In the rows, 128 means zero.
Each row of Y is roughly a mix of the hidden directions of one of 3 groups; one row fits no group.
Y (105 x 10):
[[129 103  67 152 131 137  70 118 124  95]
 [178  69 131 134 127 101 128 152 175 127]
 [ 66 136 113 164 137 153  94  95  96 117]
 [205  84 114 137 122 121 109 108 134 150]
 [125  75  90 155 178 129 102 153 155 133]
 [120  94 157 149 130 146  92  73 174 144]
 [111 193 165 120  90 138 160 106 117 107]
 [186  86 102 109 150 115 104 133 144  85]
 [ 75  93  96 135 128 162 137 156 148  84]
 [ 72 160 157 137 130 138 127  94 107 181]
 [104 188 127 117  94 121 138 128 130  66]
 [178 111 149 106 131  92 179 166 132 108]
 [ 93 188 138 142  96 153 144 103  89 107]
 [ 97 130 145 117 130 179 189 140  88 125]
 [187 162 122 123 131 101 103  91 151  89]
 [ 92 169 139 112  79 148  96  83 127 146]
 [129 164 110  92 137 142  99  58 140 107]
 [167  83 115 138 117 116 133 165 165  76]
 [133  71 147 116 163 105 142 152 173 163]
 [168  66 112 119 143 121 103 143 149  81]
 [129 101 136 114 155 150 116  83 137  57]
 [126  80 119 141 134 114 128 146 200 163]
 [ 63 145 121 144 141 145 141 132  65 120]
 [159 114  74 110 152 108 138 166 125  77]
 [174  97  83 130 120 116 111 166 140  79]
 [175 167 157 106 154 103 160 128 102  90]
 [110 122  89 125 186 145  91  88 108 152]
 [147 176 110 110 106 144  90  74 102 106]
 [ 82  75 159 140 159 144 109 115 154 161]
 [115 151 137 150 134 128  70  61 137 145]
 [ 66 137 153 127 119 178 168 134 114 104]
 [ 83  66 131 158 130 138 118 164 161 140]
 [ 78 190 145 116 118 147 152  92 109 127]
 [158  71 133 124 147 107 155 173 153  94]
 [171 178 133  82 109  94 128 109  93 121]
 [160  77  89 110 141 140 111 163 146  83]
 [196  87 141 117 142 119 175 140 137 142]
 [201 119 106  94 136  99 144 162 135 135]
 [173  81 154 130 116  96 149 147 172 154]
 [203 129  95 114 109 103 106 156 116 112]
 [101  75 147 146 115 137 140 170 126 185]
 [195 111 102  88 126  93 115 145 154 123]
 [217 118 121 117 112 121 124 145 115 104]
 [180  95 104 146 118 113  99 186 110 127]
 [192 136 116  92 128  99 111 113 168  96]
 [134 142 181 134 113 103 136 124 133 202]
 [ 63 117 168 142 126 147 122 110 136 180]
 [192 135 122  83 115 127 145 145 134  77]
 [121  95 132 119 125 106 183 193 144 144]
 [104 124 169 108  82 119 169 149 158  88]
 [ 79 127 153 151 124 144 137 125 113 202]
 [ 73 164 162 145 124 154 134  92 103 164]
 [ 89 204 133 112 125 128 136  97  99 131]
 [102  97 125 179 121 146 113 136 112 194]
 [ 72 110 135 156 102 157  92 120 113 174]
 [ 95  77 174 171 143 144 121 143 108 155]
 [ 61 112 140 168 115 154 134 136 103 167]
 [185  85 105 116 162 112 120 142 142  86]
 [192 127 118 102 124 107 150 141 121  69]
 [124 136 169 130  67 101 155 124 179 128]
 [175 105 132 117 189 108 126 120 172 103]
 [125 169  78 105 176 107 123 136  84 130]
 [ 74 147 153 126 123 137 165 140  88 177]
 [109  80 133 138 116 146 148 153 104 196]
 [144  91 109 126 161 110 144 162 178 175]
 [179 102 126 142 142  92 122 143 158 186]
 [157 154 106  93 115 124 116 116 107  54]
 [174 168 119  81 149 109 144 128 105  85]
 [ 89 184 144 104 120 133 169  80 123 136]
 [177 147 113  91 135 108 114 111 152  68]
 [188 148 125  88 136 123 147 139 120  71]
 [105 179 115 132 137 137  75  73 118 116]
 [123  75 174 120 162 125 172 134 144  95]
 [181 147 125  93 133 112 160 118 120  67]
 [162 113 141  94  85 121 173 176 136 106]
 [107 104 128 132 170 157 128  92 136  61]
 [ 78 143 138 138 116 166 135 124  75 175]
 [ 89 114 188 121 162 133 153  98 137 165]
 [184 126 132 105 105 118 164 174  98  96]
 [199 114  98 139 157 102  95 123 142 106]
 [ 98 104 173 147  97 130 149 139 165 181]
 [122 146 138 163  81 162  73 112  94 126]
 [154 142 105 124 147 135 101 104 125  48]
 [112  59 149 170 136 150  94 142 115 115]
 [179  75  99 132 131 114 130 182 122 119]
 [126 113 157 119 136  97 183 171 151 172]
 [192  98 133  93 129  97 146 152 142  93]
 [112  78  76 143 133 141  95 170 100 137]
 [114 197 132 124 139 143 104  75  98 123]
 [ 87 177 108 126 132 155 118 140  70 103]
 [170  78  83 117 160 109 132 158 143 105]
 [ 60 159 154 142 122 155 132  91 117 157]
 [109 148 147 122  69 103 167 143 124 178]
 [174  69 118 143  89 112 124 164 151 128]
 [156  85  99 151 103 135  80 146 143  83]
 [205 109  98 120 145 107 106 143 117 102]
 [115  81 117 164 132 134 116 143 163 192]
 [117 190 136 106 123 135 178 140  82 117]
 [170 164 144 102 131 102 191 139 109 107]
 [143 182 128 101 149 111 109  82 115  80]
 [146 130  85 100 155 134 175 160  93  90]
 [100  98 101 133 112 173 151 173  87 103]
 [101 158 159 112  96 156 159 132  73 158]
 [118 109 128 172 100 126 110 179 108 183]
 [118 133 172 117 126 118 197 169 114 105]]

One row of each group comes first, with its name. Which group is each row after those in?
[ 67 127 110 170 150 139  88  95 115 142] | <107>
[142  81  93 140 181 126  76 138 136 123] | <110>
[ 76 155 170 135 146 151 144  81 111 154] | <86>

[ 69 165 154 131 105 139 142 113 131 182] | <86>
[ 98 187 109 127 131 151  96  98  90  99] | <110>
[151 124 155 113 111 112 187 153 121  70] | <86>
[116 161 175 125 102 120 158 106 121 190] | <110>
[185 120 120  98 119 111 131 139 164  69] | <107>
[ 65 126 110 134 149 144  98  90 120 173] | <110>
[ 68  98 140 165 156 166 101 104 126 135] | <86>
[106  94 138 141 149 126 147 143 202  97] | <107>
[ 53 108 115 143 134 158 137 142 134 170] | <107>
